One turn moves every row onto another: examples first, then more rows asked:
z_860: [  0   5  -6   7   4   5  -1  -7  -2  10   0  -1 -10  -3 -11  -3   5   5
  -6   4   4   2  -7  -7  10  -6  -6  -5   4   2   4]
z_432: [  0   7  -3  -5  -2  -2  -3   9  -1   5   1  -1   9   2  -7   6   3  10
   8  -2 -12   4   3  -4  -7   1  -1   0  -4  -2  -8]
z_247: [  6   1 -11  -2   1  -8  -1  -4  -2  -1   0  -4   7   0  -7  -1  -2   1
  -4   4  -7   0   1  -8   9   1  -1   4  -1  22  -7]
z_478: [ 10  -6 -13 -11   7   4  -1  -3  -6   4   2   3  -5  -5   2  -6  -2   0
   1   5  -3   2   1  -6   1 -10  -4  -1  -7  -6  -8]
z_570: [ 5 11 -2 -3 18 -2 -2 -2 -1 -4 13 -1  2 -4 -3  0  7 -1 -4  2 -8 -5 -7  2
  6 -6  0 11 -1 -6 -4]
z_366: [ -5  -5  -5   4   1  11   0  -4  -2   3   3  -1  -4   2 -11  -7   4   2
  -3   4   3   3  -3   0  22  -4  -4  -2   3   0   2]
z_797: [  6  -8 -12 -14   3   8   1   1  -5   2   5   2   0  -3   1  -7   0  -1
   3   2  -3   4   6  -2   9  -9  -6   0  -7  -6  -8]
z_634: [  5   0 -11  -2   1  -7   1  -4  -2  -1   1  -2   8   2  -7  -3  -4   1
  -3   4  -7   0   2  -8  10   1  -1   4  -1  22  -6]
z_921: [ -5   0  -8   9   7   5   3 -11  -1   8   2   2  -6   0  -9 -10   0   0
  -2   3   3  -3  -9  -8  13  -5  -1  -2   3  -1  -1]
z_496: [ -2  -4  -9   9   8   5   1 -12  -3   5   0   2  -6   0  -9  -7  -3   0
  -2   6   3  -3  -9  -7  12  -3   1  -2   4  -2  -2]
z_849: [ -1   2  -4  -3   4  13   5   1  -2   3   0   8   3   0   1   8   7  14
   5  -2 -13  -9   2  -4   4  -4   9   8   5   6 -10]
z_984: [ 11  -3 -11 -13   1   5  -2   3  -6   3   2   0  -4  -6   0  -2   3   3
  -2   4  -2   8   5  -3   3 -10  -9  -3  -7  -3  -4]
z_278: [ -8   1  -7  -3   0   6  -7   5   1  -1   5   5  -3   2   1  10  -3  11
  -4 -10  -4  -1  -7   2  -5  -5   2  10  -5  -4   1]
z_769: [  1   3  -8 -17   1  -4  -8  -1   1 -10   9   6  -1  -9  -7   5   0  10
 -11   5  -4   7  -1   4  13  -7   7   2   3   5  -5]
z_486: [ 4 11 -1 -5 17  0  0  0  0 -5 15 -2  4 -3 -4  0  8 -1 -4  1 -9 -3 -5  5
 10 -6 -2 11 -2 -7 -3]
z_498: [-10  15 -11   0   5   6  -2 -16   2  -9   6   5   2   4 -10   0  -1   6
  -3  -1  -4   0  -7  -1   5   0   8  -6  -1   1  -9]
z_58: [-10   0  -9  -2   2   6  -7   2   1  -1   4   7  -1   3   3   7  -5   9
  -2 -10  -3  -3  -9   0  -6  -5   5  10  -5  -6  -1]
z_403: [-10   0  -8  -4  -1   8  -5   5   1  -2   6   6   0   3   1   8  -3  10
  -2 -11  -3  -1  -6   2  -1  -5   3  10  -4  -5   0]
z_491: [  1  -8   1  -2   3  -1   2   5 -10 -10   5  -8   8  -4  -3   1   0  -2
  -2  -7  -4 -10  -2  -7  11   1   4   3   2   0 -14]
z_270: [  5   0 -11  -2   0  -7   1  -3  -2  -1   1  -3   8   1  -7  -1  -2   1
  -4   4  -8   1   3  -7  11   0  -2   4   0  23  -5]
z_539: [  1   4  -4  -4   2  13   3   3  -2   4  -1   7   1   1   0  10   9  16
   2  -2 -13  -6   3  -3   1  -4   7   7   5   8  -7]
z_682: [ -1   4  -4  -3   0  -4  -1   5  -2   5   2   2  11   3  -5   3   0   8
  10  -1 -13   1   1  -6  -7   2   2   1  -5  -5 -11]
z_359: [-12  15  -8  -3   1   9  -3 -11   3 -10   7   3   1   4 -12   2   4   8
  -5  -3  -4   5  -4   4  11   0   4  -6  -1   2  -6]
z_176: [  6  -2   2  -4  -2   0  -2  11  -9  -8   3 -11   3  -6  -5   7   6   3
  -7  -7  -3  -4   0  -5   8   0  -1   1   3   5  -8]
z_928: [ 7 13 -1 -4 16 -1 -3  0 -1 -4 13 -2  1 -5 -4  2  9  1 -6  3 -8 -2 -6  4
  7 -7 -2 10 -2 -4 -2]
z_771: [  2   2  -5   6   3   5  -3  -6  -4   5  -2  -3 -10  -3 -12  -1   3   6
  -8   7   4   5  -7  -5   9  -5  -5  -4   4   2   5]
z_307: [ -4  -2 -10 -16   5  -5  -4  -4   1 -11  10   9   3  -7  -6   0  -5   6
  -5   4  -5   3  -2   2  15  -7  11   4   2   2 -11]
z_542: [ -5   0  -6   6   1  10   1  -4   0   6   4   0  -5   1 -10  -7   5   2
  -4   2   3   3  -4  -3  21  -6  -6  -3   4   2   3]
z_846: [  2   2  -9 -14   6  -9  -8  -6  -1  -9   7   8  -2 -10  -6   3  -5   8
  -9   7  -5   2  -5  -1   6  -7  11   1   3   2  -9]
z_674: [  1   4  -5  -3   4  11   3   0  -3   3  -2   7   1   0   1   9   7  15
   4  -1 -13 -10   1  -6   0  -3  10   7   5   6  -9]
z_481: [  7  -2  -1  -1   4  -5  -2   3 -11  -7   0  -9   2  -8  -3   5   0   1
  -6  -4  -3  -9  -6 -11  -1   0   5   0   2   2 -11]
z_850: [ -3   3  -2  -5  -2   0   0   8   0   4   3   1  12   4  -6   2   2   8
  11  -3 -13   2   4  -2  -2   2  -1   2  -4  -3 -10]
z_199: [ -6  18 -10  -2   3   7  -5 -12   2  -8   5   2  -2   1 -12   5   3  10
  -8  -1  -2   4  -6   0   2  -1   5  -8   0   4  -5]

z_496 turns into z_366
z_481 turns into z_491
Where do these go?
z_58 turns into z_403
z_849 turns into z_539
z_928 turns into z_570
z_850 turns into z_432
z_769 turns into z_846
z_199 turns into z_498
z_860 turns into z_921
z_478 turns into z_797

